In the data rows, zero lies at 4.5, halfway between 4 and 5.
Here are some numbered points:
[3 6 6 3 6 4 7 6 4 4 5 7 3 6 4 2] 0
[9 2 5 7 7 4 0 1 3 6 6 1 6 3 6 8] 1
[6 4 5 5 6 4 2 3 4 5 6 4 5 4 5 6] 2
[4 5 4 4 4 5 5 5 4 4 4 5 4 5 4 4] 3
[4 6 6 3 7 4 6 6 5 4 6 6 4 6 5 2] 4
[2 6 4 3 2 5 8 7 5 4 3 6 4 5 4 3] 5
[1 4 2 5 0 7 8 7 5 3 0 4 6 4 2 6] 6
[7 3 4 6 5 4 1 2 4 5 5 3 6 4 5 7] 7
[5 5 5 4 6 5 4 4 4 5 5 5 4 5 5 4] 8
[5 4 3 5 3 5 4 5 4 5 4 4 5 4 4 6] 9
[7 4 6 5 8 4 2 2 4 5 6 4 4 4 5 5] 10
[1 4 1 5 0 7 8 7 5 3 1 4 6 4 3 6] 11
[1 6 5 2 4 5 9 7 6 4 4 7 4 6 4 1] 12
[3 6 4 3 3 5 7 6 5 4 4 6 4 5 4 3] 13
[8 3 4 6 5 4 0 2 3 6 5 2 5 3 6 8] 14
[1 6 5 3 3 5 9 7 5 4 4 7 4 6 4 2] 15
[4 4 3 5 3 4 5 5 5 4 4 4 5 4 4 5] 16
[4 5 5 4 4 5 5 5 5 4 5 5 4 5 4 3] 17
[5 5 5 5 5 4 4 4 4 5 5 4 4 4 5 4] 18
[2 5 3 4 0 6 8 6 5 4 2 5 5 5 4 4] 19
[5 4 4 5 4 5 5 5 4 5 4 4 5 4 5 5] 20
[3 6 5 4 4 5 7 6 5 4 4 6 4 5 4 3] 21
[5 6 7 3 9 3 5 4 5 5 7 6 3 6 5 2] 22
[2 5 5 3 3 5 8 6 5 4 4 7 4 5 4 3] 23
[4 4 4 5 3 5 4 5 4 4 4 4 5 4 4 5] 24
[5 5 5 4 6 4 4 4 4 5 5 4 5 5 5 4] 25
[7 4 5 5 7 4 2 3 4 5 6 4 5 4 5 5] 26
[0 6 4 3 1 6 9 8 6 3 3 7 4 6 3 2] 27
[7 2 4 7 4 4 1 3 4 5 4 2 5 3 5 7] 28
[1 6 4 2 2 6 9 8 6 3 3 7 4 6 3 2] 29
[6 4 5 5 5 4 2 3 4 5 5 3 5 4 5 6] 30
[3 8 9 1 9 2 7 5 6 4 8 9 2 8 6 0] 31
[8 5 6 4 9 3 2 3 4 6 7 5 4 5 6 4] 32
[5 5 5 4 7 4 3 4 4 5 6 4 4 5 5 4] 33
[3 5 4 4 4 5 6 5 5 4 4 4 4 5 4 4] 34
[5 8 9 1 9 1 5 3 6 5 9 8 2 7 6 0] 35
[4 5 5 4 5 4 5 5 5 4 5 5 4 5 5 4] 36
[8 5 7 4 9 2 1 2 4 6 8 5 3 5 6 3] 37
[4 5 6 3 7 4 5 5 5 4 6 6 4 5 5 2] 38
[6 5 6 4 8 4 4 4 5 5 6 5 4 5 5 4] 39
[5 5 5 4 6 4 4 4 5 5 5 5 4 5 5 4] 40
[5 6 7 4 9 3 4 4 5 5 7 5 3 6 5 3] 41
[8 1 3 8 3 5 0 1 3 6 5 0 6 2 5 9] 42
[8 3 5 6 8 3 0 2 4 5 7 3 4 4 6 6] 43
[6 2 2 7 1 5 1 3 4 5 2 1 6 2 4 9] 44
[2 7 6 2 7 4 8 6 6 4 6 7 3 6 4 0] 45
[6 3 5 6 5 4 2 4 4 5 4 3 5 4 5 6] 46
[5 5 5 4 7 4 4 4 5 5 6 5 4 5 5 4] 47
[9 3 6 7 9 3 0 0 3 6 8 2 5 3 6 7] 48
[3 5 5 3 4 5 7 6 6 4 4 6 4 5 4 3] 49
[2 6 4 4 2 5 7 7 5 4 4 6 4 5 3 3] 50
[7 0 0 9 0 7 0 3 2 4 0 0 8 0 3 9] 51
New points follow, each followed by the numbers of its three nearest points above, looking only along the 2 directions in which the numbered points spread most, nearest first.
[4 5 4 4 5 4 6 5 5 4 4 5 4 5 5 4] 17 3 36
[8 3 5 6 8 4 0 2 3 6 6 3 5 4 6 6] 43 48 10
[7 5 7 4 9 2 1 2 4 5 9 5 3 5 6 3] 37 32 41
[7 3 4 6 4 4 1 3 4 5 4 2 6 3 5 7] 28 7 46
[6 3 3 6 4 5 1 3 4 5 4 2 6 3 4 7] 28 7 46
[2 5 3 4 0 6 7 6 5 4 2 5 5 5 4 5] 19 11 6
[4 5 5 4 5 4 5 5 5 5 5 5 4 5 5 4] 36 17 8
[6 4 4 6 5 4 2 3 4 5 4 3 5 4 5 6] 46 30 7
[3 6 6 3 5 4 7 6 5 4 5 6 4 5 4 2] 0 49 21
[9 5 7 4 9 2 0 2 4 6 9 4 4 5 6 4] 37 32 43
[5 2 2 7 1 6 2 3 3 5 3 2 6 3 4 8] 44 28 9
[5 6 6 3 8 4 5 5 5 5 6 6 4 5 5 2] 38 4 22
[6 4 4 6 4 4 2 3 4 5 5 3 5 3 5 6] 46 30 7
[4 6 6 3 7 4 5 5 5 4 6 6 4 5 5 3] 38 4 47
[6 3 4 5 4 5 3 3 3 5 4 3 5 3 5 7] 46 30 28
[6 0 0 9 0 8 0 3 2 5 0 0 8 0 3 9] 51 44 42
[3 5 5 4 3 5 6 6 5 4 4 5 4 5 4 5] 34 3 17
[7 5 6 5 9 3 2 3 4 6 7 4 5 5 6 4] 32 10 37
[8 1 2 8 3 5 0 2 3 6 4 0 6 2 5 9] 42 44 28
[7 5 6 5 9 3 2 2 4 6 7 4 4 5 6 4] 32 37 10
[5 5 5 4 5 4 5 5 5 4 5 5 4 5 4 4] 36 17 8
[1 5 3 4 0 6 8 6 5 3 2 5 5 4 3 4] 19 11 6
[5 4 5 5 5 4 4 4 4 4 5 4 4 4 5 5] 18 25 8
[6 2 2 7 2 5 2 3 3 5 3 2 6 3 4 8] 44 28 42
[5 2 2 7 1 5 3 4 4 4 2 2 6 3 4 8] 44 9 28
[6 5 6 4 8 3 3 3 4 5 6 5 4 5 5 3] 39 33 47
[6 5 6 4 8 4 4 4 4 4 6 5 4 5 5 4] 39 47 33
[4 5 6 2 7 4 5 4 5 5 6 6 4 5 5 3] 38 4 47
[5 5 6 4 7 4 5 4 5 5 6 5 4 5 5 4] 47 40 39
[8 2 2 8 2 5 0 1 3 6 4 0 7 2 4 9] 42 44 28
[5 5 7 4 9 3 4 4 5 5 7 5 4 5 5 2] 41 22 39
[2 6 6 2 7 4 8 6 6 4 5 8 3 6 5 0] 45 0 4
[4 5 5 4 6 4 5 5 5 4 5 5 4 5 5 3] 36 17 40
[5 3 3 6 1 5 3 4 4 5 3 3 6 3 4 7] 9 24 44
[4 5 5 4 4 5 5 5 5 4 5 5 4 5 4 3] 17 36 3
[5 3 3 6 2 5 3 4 4 5 3 3 5 3 4 7] 9 24 16
[5 4 3 5 3 5 4 4 4 5 4 3 4 4 4 6] 9 24 20
[7 4 6 5 8 3 2 3 4 5 6 4 4 5 6 4] 10 32 26
[6 1 0 9 0 7 2 4 3 4 0 0 8 1 3 9] 51 44 42
[4 5 6 3 7 4 5 5 5 5 6 6 4 5 5 3] 38 4 47
[3 6 5 3 6 4 7 5 5 4 5 6 4 5 4 3] 0 4 21
[5 4 4 5 3 5 3 4 5 3 4 3 5 3 4 6] 9 24 20
[5 4 4 6 4 4 3 3 4 5 5 3 5 4 4 7] 46 30 9
[4 5 5 4 5 4 5 5 4 5 5 5 4 5 5 3] 36 17 8
[4 8 9 0 9 3 7 5 6 4 9 8 1 8 6 0] 31 35 45
[5 4 3 6 3 5 4 5 4 5 3 4 5 4 4 6] 9 24 16
[8 3 4 6 5 4 0 2 3 6 5 2 6 3 5 7] 14 7 28
[5 4 5 4 5 4 4 4 4 5 5 4 5 4 4 5] 18 25 8
[5 3 3 6 2 5 4 4 4 5 3 3 5 3 4 7] 9 24 16
[4 5 5 4 5 4 5 5 5 4 5 5 4 5 5 4] 36 17 8
[4 5 5 4 6 4 5 5 5 5 5 5 4 5 5 3] 36 40 8
[3 8 9 1 9 2 7 5 6 4 8 8 2 8 5 0] 31 35 45
[5 4 4 6 2 5 3 4 4 5 4 3 5 4 4 6] 9 24 20
[3 6 5 2 6 4 7 6 5 4 6 7 3 6 4 2] 0 4 45
[5 5 5 4 5 4 5 5 5 5 5 5 4 5 5 4] 36 8 40
[6 3 4 6 4 4 3 3 4 5 4 3 6 4 5 6] 46 30 7
[2 5 3 3 1 6 7 6 5 4 3 5 5 5 4 4] 19 50 5
[4 5 5 4 5 4 5 5 5 4 5 5 4 5 5 4] 36 17 8
[4 5 5 4 5 4 5 4 5 5 5 5 4 5 5 4] 36 8 40
[6 5 6 4 8 3 4 4 4 5 6 5 4 6 5 3] 39 47 41
[8 2 3 8 4 4 0 1 3 6 5 1 6 2 5 9] 42 14 28
[6 4 4 6 3 5 3 4 4 4 3 3 5 4 4 6] 9 24 20
[3 8 9 0 9 2 8 6 6 5 9 9 2 8 5 0] 31 35 45
[8 2 3 7 4 4 0 2 3 6 4 1 6 2 5 9] 42 14 28
[6 3 4 6 4 5 2 3 4 5 4 4 6 4 5 6] 46 30 7
[5 4 4 5 4 5 4 4 4 5 4 5 5 5 5 5] 20 24 18
[7 4 6 5 8 3 1 2 4 5 6 4 4 4 6 5] 10 26 43
[6 0 0 9 0 7 0 3 2 6 0 0 8 0 4 9] 51 44 42
